Each row has a name. Each piece below is followed by the name of the row it came from, unless a question asks for something else. Each question is about the rows just above it. Places in a row count from 0.

[155 149 119 133 165 132 100 125 110 193 129 149]  L
[149 149 130 133 173 129  86 125 114 196 141 143]  W
[169 145 103 176 146 141 130 123  94 176  88 176]  H
[136 150 146 127 189 125  62 126 127 205 169 127]  Z
[172 145  93 125 147 134 137 128  95 185 110 155]  U
[176 143  80 120 140 135 151 130  92  92 106 155]  B
[161 148 109 127 159 132 115 127 105 189 126 148]  Y
[177 143  75 106 142 130 154 133  93 189 121 141]  J
Which entry of H is missing from [141  88 176 103 145 130 146 176  94 123 176]? => [169]
W without one entry, shuffled: [196 125 149 133 149 141  86 173 114 143 130]. Gone: => [129]
Which value appears more than once in H? => [176]
Repeated in B: => [92]

[131 153 121 147 137 123 114 130 119 127 109 129 126 150 126  95 110 159
 128 130 149 123 158 134 156] -> R
[139 152 141 146 149 114 115 123 153 118 115 120 131 159 104 126 129 149
 140 135 124 128 145 141  99] -> K
[144 132 154 170 141 104 132 121 113 159 135 109 137 136 165 111 165  91
 122 118 164 148 133 125 136] -> N
[132 153 121 147 137 113 124 112 138 129 125 111 127 154 110 115 133 145
 133 138 128 148 145 146  87] -> C
[154 136 164 158 142 101 100 133 148 120 117 111 119 144 125 115 112 155
 169 169 156 141 149 144 143] -> A
[144 159 130 147 139 158 129 138 177 151 137 109  72 122 155 147 191  82
 122 119 119 139 120 151 146] -> E
[146 146 159 153 141 134 152 135 124 144 138  92 135  99 127 125  96 162
 142 119 108 190 125 111 102] -> M
[129 151 118 148 136 114 116 130 133 108 119 129 110 101 137 138 113 159
 105 139 137 122 157 138  81] -> G
[155 138 161 155 140 115 105 111 143 115 121 151 101  77 133 145 120 158
  87 171 132  96 136 128  81] -> P
[154 136 164 158 142 101 100 133 148 120 117 111  98 144 125 115 112 155
 169 169 156 141 149 155 143] -> T
[98] is at row and place => T, 12
Shuffled E with one entry gone: [147 155 139 122 119 159 130 129 144  72 146 119 151 120 177 138 147 158
 139  82 151 137 191 122], missing => [109]
Which entry of T is missing from [ 98 155 133 144 111 169 136 155 120 101 125 149 148 143 169 158 115 100
 156 141 164 142 117 112]? => [154]
Which entry of P is missing from [ 77 145 101 115 115 128  81 155 105 143 133 171 121 138 111 136 140 155
  96 120 161  87 158 151]? => [132]
q: [154 136 164 158 142 101 100 133 148 120 117 111 119 144 125 115 112 155
 169 169 156 141 149 144 143] => A
[146 146 159 153 141 134 152 135 124 144 138  92 135  99 127 125  96 162
 142 119 108 190 125 111 102] is in which row? => M

[127 129 127 127 125 128 129]  Fafis
[125 128 127 125 126 129 129]  Lakiz
[128 128 127 126 126 128 128]  rotik
[127 129 127 127 126 127 128]  subes
[127 128 127 126 126 128 128]  neban
[129 128 126 127 127 128 128]  giba
[ 63 133 159 145 169 117 164]  fepa
[127 129 126 127 126 129 128]  Pido
[127 129 127 126 125 130 129]  toze
[127 117 136 109 129  93 103]  Tifa
Which entry of Fafis is missing from [129 127 127 125 127 129]? => [128]
Which value appears more than once in subes? => [127]
q: [ 63 133 159 145 169 117 164] => fepa
Fafis without one entry, shuffled: [127 128 127 129 129 127]. Gone: => [125]

[137 133 120 119] = gep
[154 157 117 170] = puvi
[153 128 128 128] = Kudib
[154  83 104 126] = muna
[126 175 117 175] = pir
[167 108 100 137] = sos
[116 116 121 134] = gan
[154 157  80 115] = Gov
[ 80 143 177  79] = rizo
[106 110 158 151] = Mil
[106 110 110 198] = vubev
[ 97 141 175 105] = zodur
Repeated in pir: => [175]
Mil without one entry, shuffled: [151 106 158]. Gone: => [110]
Repeated in vubev: => [110]
The value that Kudib holds more than once: => [128]
Repeated in gan: => [116]

[139 130 153 153 129 128 132 134 133 129 135 128 132 130 129 132 129 130
 128 129 129 130 134 128 135 130]  X
[134 130 138 131 129 128 146 134 130 129 190 146 132 130 129 129 129 130
 128 129 129 130 129 128 135 130]  S
[138 131 143 131 129 128 132 139 145 129 139 128 132 130 129 129 129 130
 128 129 129 129 145 128 135 131]  V
[128 130 134 131 129 128 175 135 130 129 166 128 132 130 129 129 129 130
 128 129 129 129 129 128 138 130]  F
[134 130 138 131 129 128 146 134 130 129 190 146 132 130 129 129 129 130
 128 129 129 130 129 128 135 130] is in which row? => S
[190] is at row and place => S, 10
[138 131 143 131 129 128 132 139 145 129 139 128 132 130 129 129 129 130
 128 129 129 129 145 128 135 131] is in which row? => V
V without one entry, shuffled: [132 131 128 129 139 129 132 131 129 145 128 131 129 130 138 129 130 129
 129 128 145 128 129 139 143]. Gone: => [135]

[156 119 182 115 179  81 129  82 178 160 130 155 165] = gir
[ 76 169  89 135  98 133 137 111 187 182  82 104 141] = nute
[108 193 112 157 150 136 148  63 139 189  93 115 140] = gudut
[154 182 141 158 132 132 128 129 125 144  86  93 193] = muf
[ 92 126 162  94 117 144  96 145 138 133  87 148 208] = niz
[ 71 124  87 133  88 135 181 139  73  87 132  89 131] = vade
[199 133  81  98 124  68 116 130 146  86 134 160 150] = fub
[127  53 121 141 103 155 159 191 174 100 127 111 150] = gisi
[173 196 163 178 136  98 103 115 105 157 105 144  77] = zogu
[194 145 137 147 162 126 123 197 153 115 184 154 122] = furus
[104  69 106 168  90  92 148 130 153 134 158 197 106] = Vota
[100 198 163 100 158 153 131 143  70 131 129 104  76] = Bara
Where in the named rows is [187]? => nute, 8
furus without one entry, shuffled: [123 184 147 126 137 115 145 122 194 153 197 162]. Gone: => [154]
The value that muf holds more than once: => [132]
[112] is at row and place => gudut, 2
Which entry of niz is missing from [133  94 148  96 138 162 208 126  87 145 117  92]? => [144]

